In the data rows, the value 128 means zero.
Some points, each followed by its number:
[170  98 137 132 141 163 131  98 130 124  64 115 108 105 101 130] 0
[135 159 161 131 167 106 128  87 150 176 104 140 112 150 145 179] 1
[ 95 174 140 129 141  87 122 126 146 167 168 150 136 167 167 159] 2
[182 104 151 134 163 158 129  72 142 145  37 115  96 110 101 155] 3
[ 51 151  86 116  70  90 126 222 104  92 255 144 179 146 160  74] 4
[142 129 141 128 143 133 130 105 136 139 101 127 120 125 121 144] 5
[ 65 150  99 122  85  94 127 198 112 106 231 143 168 146 156  93] 6
[ 75 146 100 120  84 102 126 193 111  97 224 139 162 140 151  90] 7
[255  30 181 145 216 248 137   0 152 145   0  77  37  51  26 182] 8
[181  93 139 133 150 167 131  81 133 126  44 111 100 101  94 138] 9
[ 94 140 114 122 105 109 128 165 119 115 187 134 146 139 142 109] 10
[255  43 160 138 181 229 137  17 134 120   0  82  62  57  42 152] 11
[ 54 189 123 123 108  60 120 177 133 150 236 159 159 178 184 136] 12
[209  67 141 132 153 192 132  69 130 113   8  98  92  79  72 132] 13
[ 94 156 127 126 123  97 123 148 129 141 177 142 141 154 154 134] 14
[194  77 136 131 141 182 133  89 129 111  32 102 102  86  79 126] 15
[151 117 139 131 143 143 131 104 134 136  89 121 111 120 116 138] 16
[142 115 130 128 133 141 131 116 125 121 103 122 122 117 114 127] 17
[ 56 157  94 121  83  88 123 208 112 104 246 147 172 150 164  90] 18
[178  96 138 133 145 166 130  90 131 124  52 109 105 101  95 136] 19
[ 67 146  97 122  82  98 128 203 109  97 230 139 166 143 154  87] 20
[ 71 123  77 117  58 112 127 227  93  63 245 129 176 120 138  53] 21
[110 113  99 124  90 136 132 175 106  84 173 120 151 109 122  79] 22
[ 57 161 103 120  87  84 125 200 118 111 246 145 168 154 171  98] 23
[149 106 120 130 126 152 128 124 124 110 106 117 126 109 111 114] 24
[152  85 107 126 109 165 133 138 112  87 105 108 128  93  95  92] 25
[194 100 155 135 166 169 131  61 141 149  19 112  91 104  95 162] 26
[ 91 130 103 127  90 118 128 180 114  99 195 130 157 129 138  92] 27
[ 50 158  96 120  81  83 127 207 110 105 253 146 169 154 167  90] 28
[175  73 115 130 121 181 134 117 115  85  70 103 116  82  80  97] 29
[159 104 133 131 136 153 131 105 128 122  81 119 116 110 107 129] 30
[120 126 120 127 118 128 128 147 123 115 147 125 134 126 127 113] 31
[131 128 127 129 126 130 128 128 126 128 126 127 124 126 122 128] 32
[ 25 224 133 121 120  28 116 179 140 177 255 176 166 209 215 156] 33
[167 117 146 132 159 147 127  82 139 147  65 121 104 120 114 157] 34
Which three points above are nearest to each new point, looking only along the 2 directions in which the numbered points spread most? Their numbers follow each, nearest first.
[ 89 194 157 127 160  67 124 110 156 196 160 159 127 186 182 186] 2 1 14
[132 127 128 131 129 128 125 125 127 126 125 130 128 126 127 127] 32 17 31
[184  68 115 133 125 188 131 112 114  87  61  98 114  82  76  99] 29 15 25
[132 183 178 135 192  90 122  59 169 217  86 149 101 177 160 217] 1 2 34
[160 125 150 132 159 140 126  85 143 155  71 124 107 126 120 159] 34 16 5
[ 55 193 129 124 119  62 121 168 134 158 225 159 156 180 185 139] 12 33 14
[183  70 120 128 126 185 134 110 115  89  55 100 114  81  77 102] 29 15 19
[254  42 157 139 179 228 136  23 133 115   0  82  66  59  43 149] 11 8 13
[ 15 224 123 121 106  26 120 194 135 168 255 175 171 209 215 144] 33 12 23
[145  93 111 128 112 159 132 142 113  91 112 113 130 100 100  98] 25 24 17
[139 151 157 135 165 114 127  84 149 173  96 137 114 147 139 174] 1 5 34
[124 185 173 132 184  86 124  73 167 205 106 152 107 172 164 207] 1 2 5
[116 122 111 126 110 129 131 154 120 105 155 128 141 123 125 105] 31 10 22
[  2 229 123 119 104  14 119 201 134 169 255 180 178 212 222 140] 33 12 23
[155  86 112 127 113 169 133 129 114  87  98 108 125  91  92  93] 25 29 24
[189  61 113 130 120 195 135 114 109  77  56  94 114  71  69  94] 29 15 25
[255  39 151 140 172 226 138  31 130 114   0  81  71  57  46 141] 11 8 13
[  8 225 118 122 103  25 119 203 134 165 255 180 179 207 219 137] 33 12 23
[211  65 135 134 150 198 133  73 127 109   7  97  91  75  68 129] 13 15 9
[104 155 133 128 129 102 128 140 135 146 162 140 134 151 149 142] 14 2 10
[ 84 166 129 127 123  88 123 149 136 149 185 148 143 160 164 139] 14 2 10
